name the system of each run
run 1, K_289 (10 x 18)
[[ 22 -18 -21 -22 -20   3  -5  -7 -35 -35   5  -7  -3 -15  18  14  -1 -24]
 [-14 -31  -2 -34  29 -17 -17 -22 -19  -4 -16   6  -6  -3  18 -10  -6   3]
 [-16  -8  18 -13   4 -42   2 -13  35  16   4  16 -14 -16 -15   5  18   8]
 [-26  15  34   0 -23  -3  -6  15  -1  13  40  -8  -3  12 -22   9 -18  15]
 [ -5   6   1  37  15  27   4  -6 -11  17   1  15  21  22  -4  38 -23   6]
 [ 30  26 -19  39  -6   7   7 -21  -8  -5   1  19 -19 -12  19  -8  14  -8]
 [  5   7  -8   4  12   8 -17  16  -5  -1  -7 -21  -4   6  27 -59  -1   3]
 [  9 -11  -8  -9   8   3   1  23  46  -5 -34 -16  31  -3  -3   0  23  -1]
 [  5   4  -2 -32 -41   5  12   6  -8 -37   1 -26  -9 -18 -19  10   8  -6]
 [-23 -35 -10 -34  29   9  11   3 -42  -5  -6  -1   1  15 -10  10 -27   1]]
run 2, K_126 (10 x 18)
[[  3   9   0  -8   4  -5   5  -3   9 -28 -16 -48  -1   2  25 -10  -3  -7]
 [  3   7  -9 -37  15   9  16   7  13  11 -25 -11  -3 -11  20  20  -4 -14]
 [  1  -5 -11 -35  -6  21  -3  15 -16  21  -1  26  -3 -14 -10   1   1  -1]
 [ -9 -21  -5   7   7   2 -14  -3 -24  -2   6  38   7 -12 -12 -25   8  14]
 [ -3 -11  10  24  -2 -29   2 -19   8 -19   5   7   7 -12 -22   1  14   3]
 [-10  -3  24  -5  -8 -29  -8 -16   8  -5  16 -34  -5  10   3  14 -11  -6]
 [ -9   7   8   0  21   0   6  -1  11  30   1 -12  -8  25  20  20 -20  -2]
 [ 11  19 -13  11 -11  23  10  24   4  27   9   6 -14  16  -5   3   2  -3]
 [ 15   2 -16  14  -7  24  -8  17 -23 -16   2  -1   8   2  12 -28   5   8]
 [ 15   7 -13   8  11   5  10  -9   7 -30 -28  -4  13 -21  10  -6  17  -2]]
run 3, K_666 (10 x 18)
[[ -9 -13   5 -70 -20  32 -26  19  10  -7 -26 -35  37  11 -12  35 -21  -8]
 [  6 -11 -34 -37   4  12  13 -43 -12 -31 -55  20 -16 -19 -33  -3  15   4]
 [ -8  13  -3  16  12 -18  44   2 -44 -17  26  14 -43 -27  -4 -45   1   6]
 [-18 -22  31  21  30 -32   1  20 -17  18  49   7  33 -24  31  14 -18 -13]
 [ 11  -4  21   4 -37 -11 -39  -9  43  25   9  17  36 -11 -25  34  11 -18]
 [  5  12  -4  -7 -33  26 -45 -33 -10  11 -12   0 -31  47 -29 -17 -16   8]
 [ -5  -6 -27  41  52   6  26 -15  -8   2 -30  11 -23  40  20  -5   4  29]
 [ 17  23 -11  30  -8   3  47  58  24  -8  19 -24  -2  -6  26  10  26   3]
 [  0  -3   8 -57 -18  13 -27  23 -13 -16   4 -46  24  -8  44  13 -20 -17]
 [ -7  -5   1 -40  16 -13 -10 -42  27 -17 -55  10  14 -38 -16 -10  15   2]]
run 4, K_289 (10 x 18)
[[-12  -1  21 -20  10  -9 -40   6  51  -3 -33 -28  32   1   7 -43  14  14]
 [-11  16  11 -28 -34   9  17   9  42 -27 -23 -30   8   1 -57  27  16  16]
 [-11 -12 -19 -26 -13  29  37  18 -52 -18  16  -2 -21  18 -34  28 -21   3]
 [  6 -44 -28   7  39 -14  17  -3 -38  19  16  47  -8  -5  30  27  -2 -13]
 [ 11   3  22  11   0 -48 -27 -21   8  13  34  18 -12 -40  44 -12  13 -11]
 [-31  30  49  -3   5  -3 -38 -13  26  11  -5 -33  21  11   4 -28 -24  18]
 [ -4  32   2  23  -2  27  27  -7  41   4 -32  -5  14  19 -54  26   2   9]
 [ 27  12 -31  14 -31  29  29  24 -34 -12  19   1 -30  12 -23 -12   0 -10]
 [ 16 -45 -38   4  29  16 -13  26 -36   4  -2  12  16  15  42 -15   0  -8]
 [ 19 -14  -4 -14  -7 -36 -22 -18  32 -18 -13   7   6 -35  40   7  41  -7]]
run 5, K_490 (10 x 18)
[[  0 -14   4 -29 -13 -27   3  -2  30   9  -4   2  -7 -14 -20   9  18 -10]
 [ -7 -34   3 -13  -8   1 -20  13  -8  14  16  21  17   8  -8  24  -1   2]
 [-14 -13   1  11  14   8 -14 -12 -16 -26  -8  19  19  -3  12  10  10  32]
 [ -2  15  -2  19  -8  -6   3   8  -4 -11  22   3 -28   6  22  -9  18  30]
 [ -2  16   3   9  25   0  13  10   2  24   8 -22  -8  17  31  -6 -20  -7]
 [  2  36  14   8   5   1  22 -14  24   0 -17 -17  13 -24  -4  13  -7 -16]
 [ 15  11  -1  -1 -34  17  -4   8  -7  10  13   0  -3   3 -34   0 -10 -24]
 [  3 -25 -21 -12  22  15 -10  -8 -14   0 -32   7  13  10 -14 -25  -7 -14]
 [  3 -20  -9 -13 -10 -24   5   5  17 -26 -10   3  -6 -22  -8 -11  37   7]
 [ -7 -31   3 -19 -13 -13 -17  23 -11  10  35  -7  -8  22  19  17  -4   1]]
run 6, K_941 (10 x 18)
[[ -7 -15  27   9 -36   1 -70  19   7   6  30 -13  28  30   5 -32   4  21]
 [ -6  13   4  24   1  21 -31  -9  44  -9 -31  -8  14  46  17  18  19  49]
 [  8  18 -35   0  -8  18  36   0  15 -15 -25  -4 -54  32   5  34  26  33]
 [  3   7 -27 -19  26   8  50  40 -22   5   9  15 -38 -24  44   0   7   6]
 [ 10  15   3 -12   8  -1  25  20   8  13   4  29  32 -76   5  -6  12 -27]
 [ -1  23  22 -18 -21  13  -3  -3  -6 -27  -7 -37  40 -34 -36 -24 -26 -36]
 [-18 -22  16  13  40 -17  -4 -38  -9 -10 -26 -34  24  23 -21 -23 -35 -19]
 [  6 -53 -10  17  -6 -36 -10 -29   2  14   9  14 -14  41 -37  31   0 -20]
 [ -3 -29  -1  -5 -28   4 -37  17 -38  16  51  12 -24  41  21  22 -10  15]
 [-11  21  18  14   3   7 -39  -4  18  21  10  46   0  -4  43   7  22  53]]
run 7, K_666 (10 x 18)
[[-27  19  40 -27  -6  14 -21  21  18  21   7   3  45 -24 -23  -8 -14   6]
 [-15  -4   6  -4  -1  27  -8 -32 -16  -5 -23   8  25  10 -57  22 -25  -3]
 [ 16  -9 -25  37   1  -9  28 -30 -24 -14   0  13 -29  15 -25  11   1 -14]
 [ 22 -11 -11  26   0 -27   4  13 -13  10  42  -3 -28  12  44  -7   6 -13]
 [  4  -6  10  -2   0  -9 -35  20  35  22   4  -5  19   2  41  -1  15   3]
 [ -6  20   9 -21 -16  30 -25   8  34   0 -27  -9  14   9 -20 -13   7  22]
 [-21  10  -7 -12  14  29  22  -9 -20 -26 -32 -16 -11  18 -20  -1 -15  22]
 [  1  -6 -16   7  23 -10  55   3 -16 -24  -3  -2  -8 -20   6  23   3  -9]
 [ 11  -3   5 -14 -18 -24   6  14 -14   2  38  -4  -3 -36  21   5   2 -30]
 [ -5 -11  17 -21   0 -14 -46 -19   1  19   3  13  14 -15   8 -17  -9 -12]]
run 8, K_571 (10 x 18)
[[ -5  42   8  19  -2   5  37   7   6   5   1   1 -21 -15 -41 -51  -1   1]
 [ -4 -32 -12  14  35  18  -9  36 -35   9   8  -1  32  26  17 -30 -20  -4]
 [ 24 -28 -15  14  -1 -26  11 -18  27   0 -15   3  19  -6  -3  54  16 -37]
 [ -1   9   7 -28 -59   5 -19 -15 -18 -26  11 -22 -33  12 -35  -5  -6   5]
 [-31 -10   2 -23  43  13 -33 -18  -9   3 -32  27   6  -3  30 -20   1  46]
 [  0  11  14  36   3 -33  46  20  33   9  24  28   2 -39 -22  14  32   1]
 [ -2   3   9  -4 -30  28 -16  38 -43  -5  47 -37   5  32  15   4 -34  -6]
 [ 12   5 -17   0  44   1  -9 -46  23   6 -51   0   9   0  59  34  -6 -12]
 [ 18  31  -1  11 -36 -24  36  -1  22  -6  10  -8 -50 -20 -50 -41  24 -18]
 [-19 -31  -9 -33  16  36 -47  39 -40  15   3  -2  24  28  12 -54 -22  15]]
run 9, K_571 (10 x 18)
[[ 10  -8  -5  15 -33   6 -23  25 -11  -5  26   8  -5  13 -10 -35  15  11]
 [ -4 -12   1  -3   6  13 -27  13  25  -2 -18  -6  31  13  29  17  11  20]
 [ -4  25   8  -3 -10  -9  41   0  31 -18 -12 -21 -13  -7 -21  27  14   6]
 [-16   4  -4 -30   8  28  14  20 -42 -16   4 -19 -15   2   9 -23 -20  11]
 [  8 -13 -11  -1  41  -9  10 -10  -5   9 -15  26  22 -36  31   8   2 -22]
 [ 18   9  14  10 -40 -19   2  -2   3   2  30  -9   2 -21 -33  -8  -2 -40]
 [-17 -10  14 -15   9  14 -51 -18 -14  13  -9 -15  13  37   6 -14 -33   9]
 [ -6   0   0  24  29 -31  20 -27  39  19 -21  28 -15   4 -15  22  20  12]
 [  1  -2  -7   9 -35   7  10  36 -26  -4  42   3 -35  22 -27 -16   6  18]
 [  3 -20 -18  -9  22  29 -30   7 -10  -2 -19  16  26   9  61  23   4  21]]
run 10, K_941 (10 x 18)
[[  0   6   5  21  14  14  -4  13 -22 -20   4 -46  21  17  24 -33 -24 -10]
 [ 17 -19 -15  20  24 -17 -11 -40  21   3 -35  18  14  -2  11  21  12 -17]
 [ 11 -16 -18 -41 -47   3 -10   0 -19 -11  10  -8 -37  16 -13  11   4 -11]
 [-30 -14   5 -18  42   7 -16  18 -22  17   5  15   6   6  36 -26 -11  33]
 [  2   6   5  17 -14  -4   6   0  42   6  -9  40  20 -22 -40  25  35  15]
 [ -9  24   9  -6 -33  20  20  27 -29 -39  21 -52 -11  16  -4  -1 -18  10]
 [ -9   1   9  27  72 -25  16 -20   6  16 -16   7  13 -13  48   4 -10  -1]
 [ 35   3 -10  -7 -49 -20   9 -13  30  13   7  11 -21 -17 -43  23  19 -44]
 [-12  -1   3 -23   3  26 -24  26 -52  -2  23 -39  -4  22  30 -48 -40  -3]
 [  1 -18  -3  38  46 -13 -23 -31  37  21 -41  52  40 -15   0  -2  24  11]]
run 11, K_126 (10 x 18)
[[ -3 -10   0  -1  -6  -5 -13 -22  14   3 -22 -13  -5  29 -45 -18  -5  -7]
 [ -2 -37 -19  -5   6 -10   5   3  -4  -5  -5 -21 -20  45  -9   6  -2   1]
 [ 13 -21 -20   9   0  -3  12  13  -3   3   9   2  -5  19  27  43   9  -4]
 [ 11  18   2   6 -26  16 -14   3  -8  -4  21  12  -1  -6  28  33   9  14]
 [-15  33  15   5   1  19  -7  -1   1 -15  -5   4   6 -14  18 -12   5  38]
 [-17  27  15  -5  11   3  31  11  13 -15 -11 -11   2 -27 -17 -24   4  11]
 [ -4  -4   3 -21   7  -7  19  11 -15  -6   4 -18   8 -25 -14 -23 -19 -29]
 [ 12 -18  -9  -7  23 -12  -5 -19 -12  21  -9  14   9 -11   0  -8 -16 -38]
 [ 12 -18  -7   2 -14 -16 -25 -20  14  26  -2  21 -12  12 -19  -2   6 -14]
 [ -7 -29   0   6  -6  -9 -27   3   5  -2   4  -4  -4  39  -1  -1  13  20]]
run 12, K_490 (10 x 18)
[[  3 -34 -12 -20 -33  -6 -45  14  26  29   6  43 -10  16 -30 -14  39  23]
 [-24 -46 -14 -11  34  18 -11  46  -1   0  -8  21  35  19  23   4  17  46]
 [-13  14   8   8  -2  -1  25  14  -9 -63   9 -13   3 -19  42  37  21  45]
 [  3  36   6   5 -15   8   1  -6 -37  11  42 -19 -47  17  50  14 -31   2]
 [ -7  50  18   3  43   3   6 -40   9  34 -28   0  -2 -22  18 -23 -36 -17]
 [  9  34  21  13 -24 -11  25  14  34  15  13   6  10 -40 -60 -29   8 -25]
 [  9 -45 -15  10  -1  13  -3  23 -23  11   9 -14  34  36 -50 -15 -26 -44]
 [  5 -41 -27  -6  14 -15  -4 -41   8 -50 -55  -5  12   6 -17  11  24   3]
 [ 15 -24 -18 -21 -46 -20 -17  17  14   2  28  18 -53  18  13  18  45  22]
 [-20 -18   2 -25  42  18 -30  20  -7  37  -4  14  18  20  66  21 -16  19]]

runs to name
run 13 (2 x 18)
[[ 15  20 -22  36 -21  23  25  23  -4 -52  -5 -47 -11  27   9 -15  15  20]
 [-12 -19   2 -30  18 -24  13   9   1 -41  -7 -59  -6   8  54  18  -2   5]]
 | K_666
run 14 (2 x 18)
[[-28 -32  16  -6   5 -17 -11  25   3   1  20   9  26   1 -13  -2   8  18]
 [-11 -10  10  -8 -28   7 -17  -4   4  -5   8  22   8   4 -30  33   8  25]]
 | K_666
run 15 (2 x 18)
[[ -7 -32  11   7  -1  -8 -17  -3 -21  -9   9 -15  32  10 -27 -15 -24 -23]
 [  4 -44  -9  14  -4 -32 -10 -13   8  -8   1  16  -3  20 -28   5  23  -1]]
 | K_666
run 16 (2 x 18)
[[ 12  -5   2  42 -15  22 -25 -14 -16 -30  -4  -6  49  13 -21   4 -12  -8]
 [  2  18  -5   8   2   1   3 -53   2 -35 -34 -27 -24  20   1  16  -5  13]]
 | K_126
run 17 (2 x 18)
[[-25 -15   7 -14  -8   4  25  30 -32 -35  19 -23   8   1 -40 -16 -10  10]
 [-16 -54   1 -14   9 -31   5 -16 -28 -18  15  17   8 -10   0  45  -4  -4]]
 | K_666
run 18 (2 x 18)
[[ 10  27  16  -7 -35   1 -35 -24  -8  12  24 -14 -26  10  24   6 -16  -5]
 [ -2  30   1   8  19   4 -17 -19  31  27 -26   9 -18  13  24 -26   5  18]]
 | K_571
run 19 (2 x 18)
[[ 13  15  -7  19 -10  22  -8  37   3   8  21  -7   6  10  39  -5   7  10]
 [ -6  30   7  -5  14  27   1   1   0 -18 -25 -40  15   4  27 -12 -21   3]]
 | K_490
run 20 (2 x 18)
[[ 14   0 -12   5 -28  -7 -11  18 -17 -20  33  -3 -34   6  53   3  24  25]
 [ -4  23  10  13  12   5   1  21  21 -15  -3   3  28 -33  51   8  22  24]]
 | K_126
run 21 (2 x 18)
[[ -2  39  30  15 -34  16 -17  17  -4   6  39  14  25 -35 -17 -11  -1   3]
 [-21  23  23  18  29  10  -7 -22 -13 -16 -17 -15  22  -8 -12 -52 -25   4]]
 | K_126
run 22 (2 x 18)
[[-10   3  25 -12  -4 -25 -11   5  16  20  20   8   9 -25  10   8   2  -6]
 [ -3  29  19   1 -17  10 -10   4  25  14   1 -21   7   8 -17  -7 -14  -2]]
 | K_941
run 23 (2 x 18)
[[-46  -7  25 -38  25 -42  16 -29  23 -11 -11   9 -23 -18   8  32  15  43]
 [-12   7  23  16 -13 -14  11  18 -15  38  70  48 -19 -11   8  50  -2  12]]
 | K_490
run 24 (2 x 18)
[[ 16  10 -11  37   6   7  -9  -6  -7 -16   0  -2   1   8  29 -15   5   5]
 [ 15  -4  -6   6  -6 -20  -3  14  27 -12  -3 -25  -6   2  20 -18  22  -7]]
 | K_571
run 25 (2 x 18)
[[  7  38  29  -4 -25 -35 -21 -56  27  15   5 -28 -35   8  22  35 -17 -21]
 [-20  21   9 -25  10   8 -21  22  30  52  -2 -20 -34  44  32 -25 -12  28]]
 | K_126
run 26 (2 x 18)
[[  4  23  -8 -19   3  22   6 -54  -1 -24 -57 -59 -15  31 -10  13 -37 -20]
 [ -3 -39 -34  -7  46 -28  21 -30 -26  25 -16  23 -48  30 -11 -20 -12 -14]]
 | K_941
run 27 (2 x 18)
[[ 27   7   1  -1 -42 -18  -1 -13  26 -24  -2 -26  -1 -14 -11   8  16 -28]
 [  3 -22  -8 -33 -22  15 -42   1  -4  27   0  -7  -9  40 -10   0 -14  -7]]
 | K_490
run 28 (2 x 18)
[[ -5  13  -5   1  18  27  -2  -1  21  14 -39 -11  13  25  -6  -8  -9   7]
 [  7  16 -17 -15 -13  19  26  19  16 -14 -18  -1  -2 -15 -18   3  21   6]]
 | K_490
run 29 (2 x 18)
[[ -3 -32  -1  21  43 -40  11 -16  -6  18  13  28  -2  -4  35  31   3  -8]
 [ 12  17  22  48 -16 -23 -21 -13  27   4  23  14  13 -14  27  29  17   5]]
 | K_490
run 30 (2 x 18)
[[ 36  26   8  31 -45   2 -17 -12  31 -34   2 -15  32 -27  32  48  23 -17]
 [  6  32  18 -36 -33  -9 -36 -42  12 -10 -13 -59 -37  19  15 -27 -20 -15]]
 | K_666
run 31 (2 x 18)
[[  3  25 -16  21  23  13  -2 -15  -3 -19 -26  19 -18  -9  30 -49  21  36]
 [ -6  10  -6  -4  21  -8  25  47  38   0 -15 -28  -5   0  17 -42  26  15]]
 | K_289
run 32 (2 x 18)
[[  4  45  12  45  -5  28  13  21  25  34   7   6  18  12 -19  10 -10   2]
 [ 18   2 -17   8  -5  34  -8   2 -14  -5 -14 -41  21  42  11  23 -31 -30]]
 | K_666
run 33 (2 x 18)
[[  8  13  16  19 -24   3 -13   0 -27 -12  35  -5  15 -15  25  16 -14 -12]
 [  1  21  19   0   2 -16 -29 -40  14  -3 -11  -8  -3 -14  30  -7  -4   1]]
 | K_941
run 34 (2 x 18)
[[  4  49  -1 -14  -9  53  33  14   5  12 -20 -28   7   7  -3  47 -33 -16]
 [ 16  24 -29  16  29  28  33 -29 -34 -26 -42 -14  -7  -5   0 -30 -23 -18]]
 | K_571
run 35 (2 x 18)
[[-14 -16   1  20  15   4 -27  13 -35  -1  29   6   3  22  39 -17 -10  26]
 [ 10   7   2  19 -12 -13 -16 -15  41   1 -10  31   5 -19  13  27  40  21]]
 | K_941
run 36 (2 x 18)
[[  2  13 -29  15  -9  24  38   0 -18 -71 -28 -28 -19  16 -31 -32  17  32]
 [ -7 -45 -22  -1  58 -35  48  14 -15 -29 -10 -10   0 -14  42  12  10  -2]]
 | K_941
run 37 (2 x 18)
[[-27  17  28  -2  13  17  -6  31 -15  40  28   9  13   2 -12 -27 -30   8]
 [  6  22  15  67   4   2  -2 -13  21   2  -4  17  33  -6 -25  -8   5   6]]
 | K_941
run 38 (2 x 18)
[[  8  15 -16  48  -2  23  36  21  -9 -22   5   0  -1  14 -24 -11  12  15]
 [ 29  -8 -38  13  13  10  23   6 -13  -7 -12 -29 -18  26  25  -8  -5 -32]]
 | K_490
